One vector is turned by the same rotation once a step. Each row is the vector after some number of steps, and that number follows the row.
The counts run from 0 to 824.
[ 16   1  -2  -5   7 -15  -7   9  25 -13   7   1   0   2  14   7   2 -18
   4  -2  14  -1  15  -7   0 -17  -4  -1  -3  -2  -5  15  14   0  11  -4
  -7 -12  -6 -12 -24  22  -1 -20 -15 -15   1 -28  13  -8   4  -3 -10  -4
 -15  -5   1  23  14  -9   9   2   4  11] => 101
[ 15   5   3  -3  11  -5   0  -1 -23 -13  -3  -1  -8  16 -16 -17 -12   7
   9  -3   4 -22 -11  -6 -20  26   0  13   9 -14  -9   1  -1  -5   7  13
   1   4  -6   3 -14   2  -8   8  17   9   9   6   1  -1   6 -22 -23  25
  -2 -12   7  -5  14  12  12 -10  -7   5] => 320
[ -4  -3   9   2   3 -10   4  -2 -21  14   3  20   2 -11  25  -7   0  12
  -2  21   8   9   3  10 -14 -11  -8   2 -11  -2   6   1 -19  -3   0  -2
 -28 -12   1 -15 -13   4   8   3  12   7   9 -11  -2  19  25  -4  -2   7
 -18 -27  -7   9   5  16  13   3  -3   0] => 228
[  7 -25  16 -24  -3   4 -10   7   9  -7  10  -2 -20  -3  -2  -7   5 -10
  -4  -7   8  11  -6  21  16  -2 -18  13 -12 -20  -4   8   9  -1  16  -7
  14  16  14 -17  -4  -1  -3  10   6  11 -10   7  -8   6  -1   3 -14   7
 -26   9  12   6 -10   3   3   2  11 -10] => 761
[ 29   8  -1   4   5  -8  -3  18   9 -13 -11   5  -1  -2  -6   1  -2  -9
   1 -15  -2 -22  -2 -19 -19   8  -8  13  14   0 -22   9  11   6   9 -18
 -15   0  -4   3 -13   5  -3 -15  13   0   5 -15  -5 -13  -4 -13 -21   6
  -6  -7   7   7  20  -7  -9  -3  -9   0] => 309
[  1 -11   7  -4   3 -16 -14 -13 -10   0  23   3   0   5  15  -8  -5   3
  13   3   6   0  18  17   0 -13  -2 -13 -12  -9   9  10  -4 -14  15   2
  -2 -10   2 -31 -27  21   3   0 -12  -1  -2  -6  11  10  20  -2   7   6
  -9  -8   1   7   0   0  20  -4   3  22] => 565
[-14 -10  14 -10  -3 -13 -21  -6 -12  -6   7 -10   2  27 -17  10 -12   1
   8   5  22  -4   4 -18  23  13  14  -3  -4 -10   0   5  16 -13   0  10
  -1 -23  -8 -28 -10  19 -15  14  -4  -2   6  13   0  -7  -4  -7   6   6
   2  -6  -7  -1   8  -6  -7   3   9  15] => 390
[-11  -9  14   7 -10   2  14  -7   6   4 -10   8  10 -15  16  10   3  12
 -16  25  -7   6  -9  -8  12  -5  -3 -12  -3   9  23   2 -10  -5 -19  -3
 -31  -4   9 -10   4   4   8  -1   4   2  11   7  -4   9   8  19  17  -7
 -12 -23 -11   1  -3  -4 -11   5  11  -1] => 29
[  9  -5  24  -3  -5   5   0 -18   9   2   3  17  10   4  35 -15   4  16
   1  -3 -18   0   3  25   6  -7 -21   0   0  -1   4  12   5  -7  19 -23
   3  12   4  -3  -1  16  13  -6  -9  12   4  -1  -9  16   4  12   7  -4
 -18   2   4 -12   8 -17  11  -1   2  15] => 94
[ -1  14   1  13 -11  16   9 -10  21 -11  -6  -1  13  14  31  -6   8  11
  -9  11  -7   4  -4   3  12  -2  -2  -3   8   0   3   2  -3  10 -12   3
  10  -4  -6  29  14   9   9 -12 -19 -16   1  -4  19   1 -14  14  15 -12
   7  12 -12  -9  12 -15   2  12   1  19] => 642
[-20   3 -12   0   1 -10  10  -1 -31   2  -2  -1  -2  16  -8   9  -7   2
   5  26  20   3  13 -13  -5   6   8 -14  -9  -4  18  -5 -16 -10 -10  31
  -5 -22 -10 -11 -15   4 -10  18   3 -11   5  -7  11   1  16 -11   3   7
  -1 -12 -10   7  -1  14  17  -5   7  -1] => 801
[  0  14 -14  -8  14  -3  -6  17 -20  -3  -3  -3 -11  18 -21  -3  -8  -2
   9  -7  15  -4   4  -6  -6  21   1  19   0  -7 -19  -8  -1   7  11  21
  20  -2  -8   7  -5  -7 -20  16  15  -2  -6  -5  -1  -9   0 -28 -19   9
   5   8   5   4   1   9  12  -3  -8 -16] => 523
[  6 -25  12 -27 -10  13   4   2  11 -13   3 -10 -13   1  -4  -9   6 -12
  -9  -2   0   7 -19   8  26  17  -8   2  -6 -17   0   4   8  -3   4  -3
  25  17  18   0   7  -2  -5  14  -3   5  -6  16  -2  -3 -11   4 -16   4
 -22  18   5  -3 -11  -6  -6  -1  12  -6] => 760
[  3 -25  20  -2  -7   2  -8   1  -1 -15  -1 -10  -6  -8  11  -7   6   2
 -26  18   7  12 -27  10   9  11   1  12 -10 -26   6  -2  -6   7 -12   1
 -13  -4  19  -4   6  -2   4  14  13  17   2  21   2  10  -1   9  -9  18
  -8 -13  -3  -1   2  15  -8   8   9   1] => 216
[ -1   2  -2   3  17 -22 -38   7  18  -8  15 -12  -4   3 -13  12  -2  -9
  10 -16  11   9  18  -4   1 -25  10   4  -5  -4 -14   4  19   4   6  -4
  -5 -19  -6 -14 -11  15  -2  -8  -6  -5 -14  -5   1 -10  -9   1  11  -4
  24   7  -2   9   4  -5   0   3  -8  12] => 277
[  6 -20  12   6  -8  -7  -2  -4  25 -11  -1  -4   2 -26  14   2  13  -6
 -23   9 -12   4 -18  -1   3 -13   2 -10   2  -4   7   4   3  -1 -22 -20
 -28  -3  22  -7   5   3  14  -8  -5   5   4   9  -3   5  -1  26  15   0
  10 -17  -7  -2   2 -13 -23   5   5   8] => 579
[-16  12 -10  10  10 -14  -8 -19 -28  11   9  -7   5  17 -13 -11 -10  15
  20  -2  -6 -11  16  13 -14   5   7 -13   2  -6  -2  -1 -10 -13   4  14
  11  -5  -1  -4  -8   6   0  11  -1  -3   3   8   6   7   5 -11   9  13
  23  -1  -1 -14  -6   5  22 -12 -13  13] => 256
[ -6  12  -9  -5  17  -9 -21  16 -19   3   3   0 -14  13 -19   0  -6   0
  15 -11  19   6  19  -1  -9   5   0  19  -8  -2 -18  -8  -3  14  13  19
  19  -9 -15  -1  -2  -6 -18  14  19   5 -12  -2  -4  -4   1 -22 -13   2
   7  13   1   6   2  13  10   2  -7 -14] => 624
[-11  -2  -6  11   1  -2   3  10   6  -7 -13  -9  -1 -20   3   3  10  -1
 -27  22  -2  12 -18  -3  -5  -7   9   0   0  -2   5 -16 -15  16 -31   9
 -22  -4  12   7  12 -13   8   8  10   2  -1   7   3   4  -3  15  11   4
  22 -12 -14  -2  -3   5 -18  10   1  -8] => 141
[-10 -18  37  -9  -9   5 -20 -14  -2   4  10   7   1  12  15  -1  -1  13
  -6   3   7  18  -3  11  28  -1 -11   5  -9  -9   3   8   6  -2   5 -11
  -6  -7   4 -16   8  12   0  16   2  13   3  16 -16  13  -1  17  11  -1
 -18  -4   0 -12   1  -6  -4   7  11   3] => 291
[ 13  -4   0   4   7 -23  -3   5  14  -6   6   1   0 -13  12   8   2 -10
  -2  13   9  -7   6  -8 -12 -19  -2  -6  -3  -3   3  10   5  -6   2 -12
 -31 -20   5 -23 -25  16   2 -19  -7  -5   4 -17   6   1  13   0  -1   1
  -5 -21  -7  20   7   0   4   2  -2  15] => 677
[ -6 -10   5 -23 -10  18   8  -4   0  -7   3  -5  -5  22   0  -5  -3  -6
   1   2   9  10   2   9  36  10 -10   4  -9 -12   8   7   8  -8   8  15
  37  10  -2   1   6   6  -9  18 -14  -6  -9   7  11   1  -6   3  -2  -7
 -17  25   5  -3 -11  -9   7   2  15  -7] => 87
[  3  20  -5  -2   9   3   1  -4 -14  16   3  19   0  14  15  -8  -2   9
  18 -12  -9  -4  26  16  -6  -2 -25   7  -2  12 -10   6  -4   2  29  -7
  18  11 -14   3  -4   1   2  -1  12   7  -4 -15 -11  10   6 -18  -7  -5
 -15  16  11  -2   2  -5  24  -9  -8  -6] => 634
[-21  10  -1  10  15 -20 -19  -9 -27  11   6   1  -1  14  -4  -4  -7  15
  13  -1   7   4  19  14 -12 -10   9   0  -3   0  -4  -7 -14   2   3  11
  -6 -16 -10 -14  -5   0  -2  14  13   6  -3   8  -6  10   8 -10  16   8
  18  -9  -4  -9  -3  15  24  -5 -10   4] => 154
[  3  -7  21 -10 -18  17  11 -17  -5  -2 -11   7  17  29   3  -3 -10  11
   6   6  -8  -8  -9 -13  24  23  -4  -7  12   6   7  12  13 -19  -4  -1
  11   8  -6   6   4  14  -6   5  -9   0  13  13  -8  -3  -7   4   2  -4
 -23   5  -1 -14   8 -26 -11  -3  11   7] => 295
[ 18  -2  15   7   4 -17  -7   0   9  -3   0   9   3 -14  24   2   3   1
  -4   8   3  -1   1  -1 -19 -15  -6   2  -4  -2  -1  10  -2   1   4 -18
 -34 -17   5 -15 -22  13   7 -20   3   4  10 -17   1   7  14   3  -1   4
  -9 -26  -1  15  17   0   0   4  -5  15] => 778
[ 13  12 -26   3  17  -8  -1  14   9  -4   2  -3 -15 -18  -3 -10   8 -10
   3 -12 -15  -1   6  24 -22 -16 -13  10  -6  -8 -16  -2  -1  11  15  -6
  11  17  11  10  -5  -9   8  -9   6   1 -18 -13   1  -1   1  -9 -14  -2
  16  11   9  12  -7   7  11 -11 -14  -2] => 447
[  1  12   0   7  -4  11   2   3  -5 -17 -16 -12   3  14 -11 -10  -2   8
  -6   1  -2  -8 -21 -16  -1  31   8  14  19 -10  -9  -9  -1  14 -15  14
   3   2  -7  31  15 -13  -3  13  14   1   2  12   4  -4 -18  -7  -7  11
  22   3  -3 -17  11   4  -9   2  -5  -6] => 519
[  4  -7  15   2   6   4 -14  24  13  -7  -4   2 -12 -16   9   6   8  -7
 -27   0  12  17 -16  -4  -1  -7  -6  27  -6  -5 -10  -6  -4  29  -4  -3
 -19  -2   2   0   9  -6  -3   9  27  17  -5   1  -7   3  -1   7  -7   1
  -4  -7  -2   8  13  13 -14  14   1 -13] => 414
[ -4 -15  11 -18  -4  18  -4  -3  11  -8   2 -13  -7   8 -20   4   3  -7
  -3 -13  -6   3  -7  -1  29  12  -4  -1  -2  -8  -3   2  15  -3   2  -5
  20  18  10  -1  12  -7  -6  17   0   6 -10  22 -16  -7 -16   6  -3  -6
  -6  20   2  -8 -13 -21  -9  -4  10 -12] => 285
[  4 -14   0 -19  -2  -9  -1  -1  -9  -9  13 -10  -9  18 -11  -5  -6 -12
  13   1  21  -3  11   4  10   3   0  -7 -12 -17   6   8  10 -17  13  14
  21  -7  -2 -20 -21  13  -8   9 -13 -14  -6  -2  21  -9   6 -10 -16   6
 -16   8   8  12  -7  -5  16  -3   9   8] => 662
